(in the rows, 128 means zero)
A single turn carries every row of the set below to another of its rows. Some are shown first; where does it send the rows asked next?
k_715: [143  96 111 138 145 124 147 132 113  82 152 123 142 102 116 132 132  92
 158 146 128 111 161 127 127]
k_489: [116 142 120 108 158 127 145 141 136 111 139 163 126 105  98 155 123 137
 148 120 150 131 104  93 159]
k_72: [119 154  99 122 141 114 138 137 138 121 112 138 130 126  95 157 107 130
 145 151 148 121 129 111 153]
k_767: [114 146 118 120 117 119 139 164 114 123 140 136 145 144  82 151 112 123
 164 140 127 127 139 117 122]
k_968: [117 131 118 103 165 115 154 139 131 103 159 165 132  92 103 156 127 136
 147 123 137 128 109  95 156]
k_283: [123 109 121 164 126 131 172 132 157 129 159 145 141  76 102 133 106 124
 118 129 124 136 153 107 125]
k_560: [117 117 128 117 108 119 187 181 141 114 151 121 153 107 102 158 104 118
 149 123 130 119 133 100 148]
k_295: [133 103 119 128 156 121 143 127 144  98 177 152 139  85 101 151 128 148
 150 108 139 117 129  95 159]
k_955: [125 109 125 115 163 112 187 133 142 112 125 121 128 102 128 117 111 120
 138 135 124 160 137 126 129]
k_842: [134 145 102 141 148 134 138 131 113 130 133 121 150 136  98 144 102 118
 148 159 131 112 140 138 131]
k_241: [141 125 117 157 149 124 141 144 123 104 156 124 152  83 101  98 135 105
 139 125 117 125 133 134 115]
k_890: [118 106 121 125 165 101 165 162 143 105 149 139 152  91  94 129 156 111
 165 119 116 136 144 103 148]
k_103: [115 117 109 127 110 160 162 158 126 114 142 132 161 113  85 127 116 138
 129 110 117 137 102 100 126]
k_853: [138 116 126 135 149 146 144 122 124 118 161 136 155 124  98 153 108 103
 153 142 126 104 154 153 122]
k_128: [116 108 128 117 132 128 186 133 147 134 124 130 132 133 123 146 119 125
 151 119 160 152 141 139 140]
k_269: [137 100 115 142 116 127 160 131 124 127 153 114 142 148  96 140 145 119
 169 115 137 122 165 124 142]
k_272: [126 118 102 139 118 161 150 154 124 136 128 134 169  86  87 119  97 124
 131 132 127 135 112 115 130]
k_826: [124 117 143 126 148 140 175 124 134 147 149 139 129 113 128 140 103 142
 141 113 151 154 150 123 144]
k_480: [116 122 144 117 168 123 188 161 123 118 146 121 152 115 128 132 106 122
 154 132 125 158 146 124 136]
k_803: [145 104 131 147 156 142 154 130 143  78 149 132 142 114 111 121 142 101
 135 111 132 116 118 135 135]
k_519: [114 122 119 123 148 118 190 155 133 135 142 108 162 135 123 138 120 134
 152 121 143 146 131 144 145]
k_930: [131 139 111 122 108 112 140 152 132 128 143 140 136 135  83 151 114 151
 156 112 153 125 112 108 152]
k_257: [136 105 126 141 107 165 151 157 138 116 125 136 158  96  92 123  90 118
 131 122 127 131 125 108 136]
k_52: [150 109 104 113 148 108 146 117 122 158 144 143 125  92  91 129 112 137
 159 134 126 130 143 101 150]
k_733: [118 119  79 113 133 103 147 133 120 134 144 144 153 129  93 168 129 134
 159 152 138 109 132 122 137]
k_470: [149 111 132 142 146 136 138 133 131 109 160 153 131  70  96 107 124 117
 146 103 141 135 116 116 133]
k_995: [132 119 118 128 159 118 180 118 140 142 146 119 137 101 129 117 111 149
 125 117 132 150 131 130 141]
k_502: [126 109  97 125 130 109 145 127 128 102 145 159 119 118 102 164 127 141
 159 135 160 131 134  90 158]
k_781: [145 113 121 123 120 121 139 133 151 117 142 157 120  96  88 134 120 137
 149  98 158 131 104 108 150]
k_39: [141 112 101 131 159  88 157 143 127 121 138 138 131  81 102 115 134 129
 157 134 129 142 139  89 162]
k_447: [118 135 114 138 131 116 141 157 126 105 134 122 151 118  90 125 128  96
 151 146 110 123 147 137 103]
k_408: [139 110 111 130 160 121 166 136 119  80 173 141 143 110 114 131 151 124
 146 109 143 127  99 117 151]
k_240: [119  99 117 126 149 126 171 150 118 118 166 129 159 126  90 135 162 109
 179 113 124 135 143 123 130]
k_655: [132  98 114 117 108 132 190 156 126 150 160 148 156 105 100 151 117 119
 149 114 150 125 105 121 138]
k_658: [137 101 108 136  97 158 163 151 130 103 126 125 150 116  93 119 109 124
 130 115 129 138 106 106 132]
k_445: [102 126 116 136 111 155 155 167 136 105 123 142 154 100  91 132 114 127
 127 124 121 144 124  90 129]
k_997: [122 122 113 134 142 118 139 150 118 118 154 132 167 115 105 160 120 115
 156 152 119  95 168 127 137]
k_966: [144  95 109 160 102 132 181 134 129 134 152 151 133 100 114 131 120 116
 133 124 163 144 128 111 137]
k_747: [143 103 121 122 123 121 146 118 145 152 141 131 129 120  90 147 116 131
 159 121 128 110 170 116 148]
k_784: [137 122 120 129 162 135 155 135 128  91 160 145 136 106 110 128 145 133
 140 101 148 129  90 107 155]
k_259: [115 119  97 130 138 125 183 132 130 131 164 123 143  83  87 127 105 121
 135 145 104 144 127 109 103]
k_756: [143  96 130 145 146 133 157 132 143  75 157 132 147 120 113 136 138  97
 144 120 134 112 140 144 138]
k_312: [119 145  99 118 141 101 143 130 140 111 124 145 119 107 104 161 111 131
 141 150 146 121 137 102 160]
k_81: [115 124  91 145 110 148 157 156 125 115 112 133 154  95  93 117 115 118
 128 137 133 147 117 102 129]
k_662: [136 141  89 135 140 119 142 116 110 133 143 125 140 126 101 152 104 126
 148 159 143 113 144 135 140]
k_76: [120 123 100 128 115 112 192 159 115 101 147 103 133 108 102 132 106 113
 149 145 123 143 133  93 127]
k_106: [144  90  99 123 159 122 153 115 129  96 172 130 146  83 102 127 143 119
 151 118 129 113 117 128 132]
k_954: [139 117 134 141 157 154 141 129 127 107 149 131 153 125 101 133 114  96
 146 139 119 108 144 147 116]

k_257 -> k_272
k_733 -> k_502
k_995 -> k_955
Now these:
k_930 -> k_781
k_890 -> k_240
k_489 -> k_784
k_968 -> k_408
k_560 -> k_655

